In the data rows, the value 128 means zero.
Each row has a hidden score. How much does it go up from the first row of each pair to the second? 15 means little or no change, 30 a big rise and 0 a big fall. The score is a weighted sum of the row's numbers plus the product of two more (or one squared), each taken from its middle value.
[128  98 148 140 108 110 115 118 130 125 118 128 143 111 109 120 132]
[155 115 138 121 166 133 162  73 144 163 127 169 144 126  84  79  83] -> 12
[122 118 103 130 125 150 145 138 114 137 128 125 149 157 127 139 122]
[127 171  76 151 137 145 110 150 160 163 157 129 157 140 151  94 160] -> 16
[134 111 129 118 110 134 146 121 106 116 114 120 139 145 120 149 119]
[134 138 130 120 128 103 141 101 119 110 130 124  96 127 115 159 102] -> 13
[114 133 110 144 129  88 102 104 139 140 129 110 146 125 109 130 148]
[139 130 145 116 146 113 140  97 116 143 130 137 127 160 130 110 126] -> 14
[ 66 138 120 163 109 141 153 196 130  97 174  88 118  93 118 173 170]
[130 123 131 125 165 134 166 115 117 144 155 137 127 140 107 112 128] -> 16
[138 133 117 118 113 132 144 131 119 119 132 116 117 141 126 139 139]
[152 135 149 162 111 117 164 134 137  95 231  69  94  74  66 145 181] -> 9
[160  68 157 132  83 113  58 106 207  94  51 131 142   0  52  99  94]
[129 129 124 105 139 137 150 126 110 107 129 131  92 137 129 159 104] -> 17
[104 126 147 137 111 118 114 157 124 120 147 100 124 127 139 147 155]
[167  93 207 123  78 107  75 135 123  84 116 117 106  87 153 106 154] -> 18
[164 184 144 129 159 114 144 110 117 152 187 125 107 175 160  88 156]
[142 131 123 120 117 137 149 136 110 111 134 127 126 140 131 130 109] -> 16
[120 128  97 139 124  99 125 101 116 132 135 114 148 146 110 144 131]
[157 153  81 122 130 185 188 142 127 119 152 131 121 138 104 141  78] -> 25
[ 99 141 169  87 134 113  87 140 117 123  85 144  93 151 186 172 110]
[ 66 108 128 114 125 159  81 189 157 114  52 153 122  79 148 157  74] -> 17
[133 102 180 133 132 113 100 127 145 113 115 138 112  75 122  94 131]
[132 141 138 107 130 118 140 118 124 102 128 129  89 118 127 157 105] -> 6
[147 162 123 142 116 116 126 126 147 120 151 110 122 117 126 105 156]
[120 128 157 135 157 116 148 111 116 158 162 134 134 153 120 116 146] -> 12
[139 135 114 120 140 130 151 106 144 144 120 137 134 127 103 113 108]
[117 187  93 131 154 150  79 153 215 134  65 185  89  58 168  83  80] -> 28
[119 150 150 146 143 129  81 148 185 153 128 148 112  82 157  83 146]
[123  96 132 114 125 143 137 127 105 120 113 131 140 142 121 149 115] -> 10
[ 82 125 121 155 148 156 170 172 115 135 193  91 137 123  95 164 156]
[119 162 123 121 109 113 104 140  75 138 143 118 126 215 225 151 174] -> 19
[141 123  98 126 102 153 116 137 148 105  95 135 132  96 119 135  97]
[165  85 117 138  80 148 139 134 104 135 131 107 189 147 116 118 155] -> 18
[149 117 138 108 116 120  97 114 118 124 103 136 133 137 146 118 112]
[ 89  96 128 120 136 123 124 131 114 134  90 132 147 137 118 147 118] -> 14
[119 137 118 113 122  82 111 100  70 125 132 112 134 212 168 157 150]
[129 120 109 150 131 139 123 129 129 149 128 134 164 134 140 104 153] -> 17
[150 143  77 150 125 133 161 107 111 169 169 120 191 193 118  94 147]
[122 126 124 154 134 145 157 140 138 128 148 133 136 101 101 129 118] -> 6
[154 122 120 121 126 133 134 103 134 129 109 146 135 122 113 105  88]
[162 164  93 149 110  98 121  99 142 127 162  97 132 129 116 116 160] -> 15
[141 182 104 110 147 157 178 141 113 122 150 134  87 151 151 155 112]
[ 93 137 175 150 130 104  97 156 132 132 157 104 110 112 143 134 182] -> 16
[124 135 153 125 137 101 135 111 117 150 142 122 124 160 134 129 150]
[147 118 101 157  93  91 118  96 135 129 138  97 164 126  97 119 172] -> 16
[ 88 238  93 129 116 142 121 205 115  97 155  98  48 156 239 217 169]
[137 123 142 132 119 147 106 151 147 137 116 121 152 113 136  93 154] -> 14
[181 195 121 136 176 107 203  68 152 154 220 119  79 130  82  89 148]
[161 133  61 157  48 155 212 167  64  58 217  37 140 149  90 201 170] -> 27
[116 134 143 128 110 102 112 135 108 119 128 112 122 147 159 139 159]
[ 81 128  91 165 119  84 100 124 116 164 162  82 184 173 124 143 195] -> 16
[ 54 173 189 114 221  90  91 117 188 164 112 182  38  83 148 127  78]
[ 93 172 140 171 183  90  63 114 228 197 137 151 126  66 111  60 163] -> 20
[106 161 112 140 145 125 129 130 155 146 129 148 103 114 151 120 136]
[183 141 141 108 115 178 174 156 105  96 156 129  92 132 151 115 124] -> 11
[151 121 120 114 126 141 142 127 104 111 132 120 136 146 128 135 128]
[145 119  83 139 152 163 168 110 180 142 115 150 138  68  55 103  76] -> 12
[103 126 108 148 165  93 154  83 116 169 167 116 158 164  78 140 144]
[ 83 123 119 127 148 124 107 138 143 150 103 144 135 121 135 136 129] -> 18
[166 120 142 126  90 124 116 128 134 109 150  97 128 109 113 124 144]
[144 128 102 123  95 130 107 121 150 116  87 137 124 104 131 134 100] -> 15
[118 112 100 152  77 136  68 169 142 122 105 109 168 105 163 137 169]
[102 131 157 129 137 108 128 140 107 129 156 116 130 158 142 125 155] -> 8
[121 145 125 140  80  65  57 118 110 116  92 106 137 150 187 158 181]
[100 135 100 104 148 125 114 116 118 139  70 166 134 161 154 131 101] -> 13
[142 126 152 132 119 145 132 148 129 107 140 139 125 111 139 107 136]
[ 79 121 154 123 170 128 145 137 104 161 142 136 145 181 125 135 122] -> 17
[126 120  93 126 124 147 124 137 137 112 105 143 128 114 115 120  98]
[ 90  97 142 130 145 124  96 138 129 149 104 141 152 127 120 128 110] -> 16
[129 130 162 126 124 124 104 137 156 134 114 134 107  93 131 117 142]
[118 134 135 132 107  94  90 121 134 119  93 140 119 119 168 128 133] -> 18
[140 127 143 110 138 107 128 102 112 136 124 129 121 164 136 109 121]
[131  98 196 114 107 101  79 130  95 131 114 136 141 167 188  95 164] -> 20
[117  58 193 136 157 102 145  80 111 163 137 141 160 131  65  99 125]
[133 171 107 143 142 120 115 129 161 145 146 129 112 113 144 117 154] -> 24
[176 155 151 141 142 109 185  85 127 134 188 118  85 107  89 128 155]
[ 71 201  89 140 183 111 106 128 172 163 115 154  95 129 157 136 121] -> 17
[ 57 149 164 162 163 149 146 203 164 141 198  90  97  65 100 177 157]
[142 126  92 120 162 109 145  61 167 144 114 152 121  98  64 115  74] -> 15
[138 119 138 110 147 116 130  95 120 154 116 151 131 152 127 114 130]
[156 121 114 106 136 134 113 110 129 126  97 144 135 134 131 111 100] -> 16
[137 137 161 115 136 146 122 151 139 116 125 138 108 106 144 119 123]
[144 116 137 115 111 112 108 117 107 113 105 141 120 150 159 118 120] -> 17
[125 107 118 128 103 160 126 161 127 140 129 126 166 139 134 117 130]
[ 90   3 187 102 129 116 125  98  92 130  64 143 174 124  68 147  90] -> 6
[204 161  79 105 101 153 205 108  99  60 166 108  94 145 103 147  89]
[162 117 132 124 100 123 143 124 112 101 143  97 128 134 109 123 134] -> 14
[130 122 110 127 130 171 147 153 116 142 123 133 158 157 142 122 136]
[125  85 167 130 114 113 150 130  69 101 163  91 131 151 124 149 168] -> 13
[175 189  72 159  99 124 141 118 147 137 183  94 143 144 131 107 177]
[ 70 198 141 120 212 145 171 151 144 144 156 163  61 127 148 163 101] -> 10
[ 77 110  62 158 141 139 116 143 124 184 111 128 208 185 135 108 160]
[ 35 109  98 161 136  97  22 138 190 192  44 144 190 101 140 115 140] -> 14
[ 84 128  68 165  82 124 103 165 125 121 133  89 163 134 136 171 162]
[ 89  85 168 124 193 131 170 117 113 164 158 136 146 143  75 122 135] -> 4
[111 120  92 133 121 148 136 152 123 151 123 121 159 152 134 131 150]
[132 131 131 141 103  78  64 103 147 141  98 120 139 128 148 105 156] -> 14
[ 81 162  88 154 171 149  94 158 163 180 122 166 160 143 168  92 128]
[170 127 127  91 172 116 139  56 122 161  92 183 131 179 135  76  90] -> 13
[119 140 156 132 207 113 152  84 140 206 154 169 130 158 118  88 130]
[191 162 160  98 117  91 172  74  69 109 165 127  99 202 154 127 133] -> 14
[123 132 181 111 111  75  87 117  77 137 138 116 117 208 205 134 172]
[145 125  97 113 112 144 108 131 137 106  88 137 128 113 134 127 102] -> 16
[130 105  63 135  85  98  83 110  78 150 104 113 211 234 177 113 155]
[196 160 136 115 156 124 164  84 121 140 165 137 108 153 135  84 135] -> 5
[135 111 135 148 104 146 108 148 140 151 125 128 169 121 130  99 141]
[103 148 116 146 188 141 139 130 171 177 154 148 128 103 111 102 128] -> 12
[144 109 195 101 153  68 163  64  92 102 152 110  79 129  80 152 111]
[183 156 169 115 118 115 147 102 137  80 147 121  54  81 121 144 123] -> 20
[118 129 120 141 128  88  95  92 136 149 126 118 139 122 108 148 139]
[126 125 223 117 164 168 144 173 124 121 146 163  84  99 149 102 116] -> 15
[149 122 125 117 145 132 137 104 137 140 117 147 138 130 109 100  96]
[185 173 104  83 123 161 163 115  94 119 107 153 111 194 192 128 102] -> 18
[113 106 128 148 112 132  90 151 138 155 136 120 174 130 123 100 146]
[155 137 138 129  90 150  85 165 109 157 128 129 179 205 215  62 167] -> 15
[140 126 170 119 173 142 177 109 148 140 151 155  89  93  85 114  90]
[144 128 152 130 138 144 112 142 142 133 121 138 128 104 140 107 141] -> 24
[134 129 163 126 137 127 100 134 148 127 124 133 115  98 132 110 133]
[128 225 127 147 131 128  93 171 173 110 165 123  66  89 189 115 153] -> 19
[ 97 145 133 126 119 136 134 164 127  92 147 102  93 100 119 186 120]
[106 160 115 134 152 137 123 145 147 143 133 148 114 131 148 117 114] -> 15
[150 130 142 102 149 100 128  71 106 150 101 156 125 176 157 104 130]
[142 124 186 108 110 101 114 117  82 132 116 129 120 184 197 129 164] -> 12
[109  76 166  99 114  98  97 110  90 127  87 130 139 175 148 138 117]
[114 126  82 132 132 110 145 105 110 132 131 121 137 153 122 152 134] -> 14
[ 84 232 100 136 134 104 115 168 148  66 144 102  21  83 165 208 135]
[200 209  92 109 105 122  97 104 139 120 116 151 103 163 203  92 118] -> 15
[193  82  94 102  80 185 164 121 117 101  72 148 178 136 100 100  62]
[159 165 119 138 129 133 143 127 127 123 154 121 113 128 131 114 144] -> 8
[165 121 121 146  95  78 118  81 119 108 154  95 138 124  91 125 153]
[ 92  78 197  60 139 139 148 151  29  95  79 153  98 198 181 196  76] -> 18
[130 172 129 165 124 160 187 196 124 105 255  55  98 111 108 141 189]
[180 145 145 127  81 108 109 112 110  98 148 108 117 147 157 115 159] -> 16
[154 145 172  86 129 151 162 149 113  84 141 126  68 111 130 171  74]
[149  94 156 133 101 111 120 112 121 116 130 115 140 104 106 121 145] -> 12
[137 133 125 147 144 181 188 169 125 151 193 111 154 134 112 104 173]
[140 166 115 136 129 131 129 133 147 128 157 124 104 115 141 114 148] -> 17
[112  44 125 121  98 153 134 135  86 135  93 124 199 163 107 143 116]
[124 124 129 121  88 120  82 143 128 110 105 120 125 121 159 144 135] -> 8
[123 129 153 138 122  96  91 116 158 141 123 125 112  89 117 124 142]
[138 127 107 127 124 149 151 129 106 135 131 127 144 154 129 152 117] -> 19
[122 131 112 133 103 144 106 165 140 102 121 100 126  99 130 144 122]
[119 128 119 141 134 148 138 145 150 136 142 118 132  96 100 135 128] -> 12
[126 108  86 164 112 127  77 122 206 141  81 143 159  34  83  76 122]
[117 142 123 137 108 108 108 141 111 115 120 112 127 142 163 151 159] -> 11
[ 99 157  91 159 139 128  99 143 158 165 139 126 168 138 139 101 168]
[126 155  80 135 150 156 139 146 121 158 137 129 162 173 141 111 150] -> 16
[ 22 160 139 123 229 169 197 173 133 159 163 156  81 124 100 195  73]
[ 72 110 142 125 201 138 153 128 128 195 141 158 137 153 111 126 113] -> 16
[117 117  99 146 121 143 130 145 130 142 127 126 169 148 132 106 145]
[112 148 129 125 150  95 118 105 134 118 125 123  99 121 115 144 133] -> 12
[ 64 146  83 125 110 143  70 198 133  99  88 111 131 124 179 180 129]
[165 115 147 133  99 115 125 119 121 103 150 101 132 113 110 115 147] -> 7
[139 120 165 137 112 120  91 133 159 140 121 124 131  90 126 103 135]
[127   5 255 106 130  96 154 100  59 123 154 118 134 134  72 131 144] -> 12
[136 128 101 132  85 141 122 137 146  98  96 136 125  91 133 137 105]
[132 116 136 115 127 175 150 162 101 114 139 138 143 147 137 124 104] -> 19
[127 109 158 136 109 134 103 153 154 140 121 128 130 102 127  95 135]
[129 158 120 140 143 125 114 132 153 139 150 129 112 111 141 109 140] -> 16
[174 152 146 137 104  80 108  93 156 102 153 100  93  75 114 112 165]
[135 105 141 133 119 168 125 164 132 143 126 146 153 127 144 100 132] -> 11
[ 71  52 119 120  66 134  74 179 111  74  47 104 157  94 125 200 113]
[ 74  73 129 168 152 170 115 182 175 180 141 122 201  86  78  84 142] -> 12
[141 115 141 135 139 115 113 105 127 167 121 143 161 154 133  75 139]
[125 157  80 146 114 130  95 136 176 114  86 138 128  81 129 115 107] -> 16
[121 131 160 117 145  88 105 105 135 110 121 117 106 104 105 147  99]
[104 231  89 136 191 158 107 161 178 170 163 152 104 143 182 101 117] -> 20
[135 129 109 133 144 146 153 116 135 129 123 147 135 108 100 116 106]
[156 130 128 114 107 113 104  98 116 123  88 142 132 149 156 124 114] -> 16
[136 124 151 118 116 167 130 169 142 126 121 136 126 111 145 115 125]
[107 116 126 172 120  66 161  98 105 124 236  42 141 122  53 182 204] -> 11
[122 137 120 122 133 104 139  99 118 120 129 125 102 126 114 169 115]
[112 100 164 147 128 121  80 138 159 155 106 134 153  91 128  94 154] -> 20
[141 127 102 124 133 152 133 128 153 132 116 129 129  95 104 122 100]
[141 133 162 112 164 116 139  93  99 152 148 141 138 187 140 104 129] -> 12
[168  97 175 130 102 127  67 121 181 128  83 147 140  59 125  66 128]
[123 139  95 141 123 151 138 138 150 121 109 129 135  94 105 141 117] -> 11
[ 95  74 211 126 122 121  69 160 123 143  96 136 160 123 160  91 149]
[190 240  14 148 113 100 103  85 149 155 158 114 140 201 187  81 164] -> 17
[131 117 127 143 120 130  91 137 144 152 123 123 174 122 130  98 155]
[140 102  74 139  44  93  95 113 105  56  93  87 131  99 114 194 128] -> 15
[136 110 123 149 154 131 128  99 153 172 127 148 177 118  85  81 125]
[187 114  84 124  82 148  94  98 178 120  39 177 162  84 125  62  57] -> 19
[124 125 111 131 142 151 142 134 147 134 131 132 136 101  99 120 110]
[131 112 143 130 174 143 142 112 130 164 151 144 143 138  97 104 115] -> 15
[125 124 134 149 122 101 105 115 144 139 129 126 141 110 123 103 145]
[103 130  82 152 132 100 128 100 119 148 130 117 159 153 115 139 156] -> 15
[136 199  96 133 189 148 191 122 132 157 197 142  98 162 142  97 141]
[130 124 107 136 124 161 150 151 115 137 130 128 167 154 139 116 133] -> 13
[ 64 141  97 166 152 139 146 169 141 142 186  88 145 115  87 165 154]
[136 120 118 136 105 156  99 161 155 111 121 122 150  81 112 129 103] -> 22
[215 113 136 122 112 118 202  65  84 104 155 125 127 166  97  96 138]
[108 139 100 143 131 147 135 155 147 125 129 113 133 107 107 145 133] -> 16
[177 148 125 110 166 209 202 145 131 138 152 171 126 159 132  62  77]
[112 130 123 147 145 144 149 145 135 135 156 116 130 110 109 141 140] -> 14
[203 164 155  98 145 100 132  65 129 116 144 150  72 135 142  96 111]
[ 54  94 162 116 172 120 119 144  95 162 124 136 139 172 146 161 145] -> 16
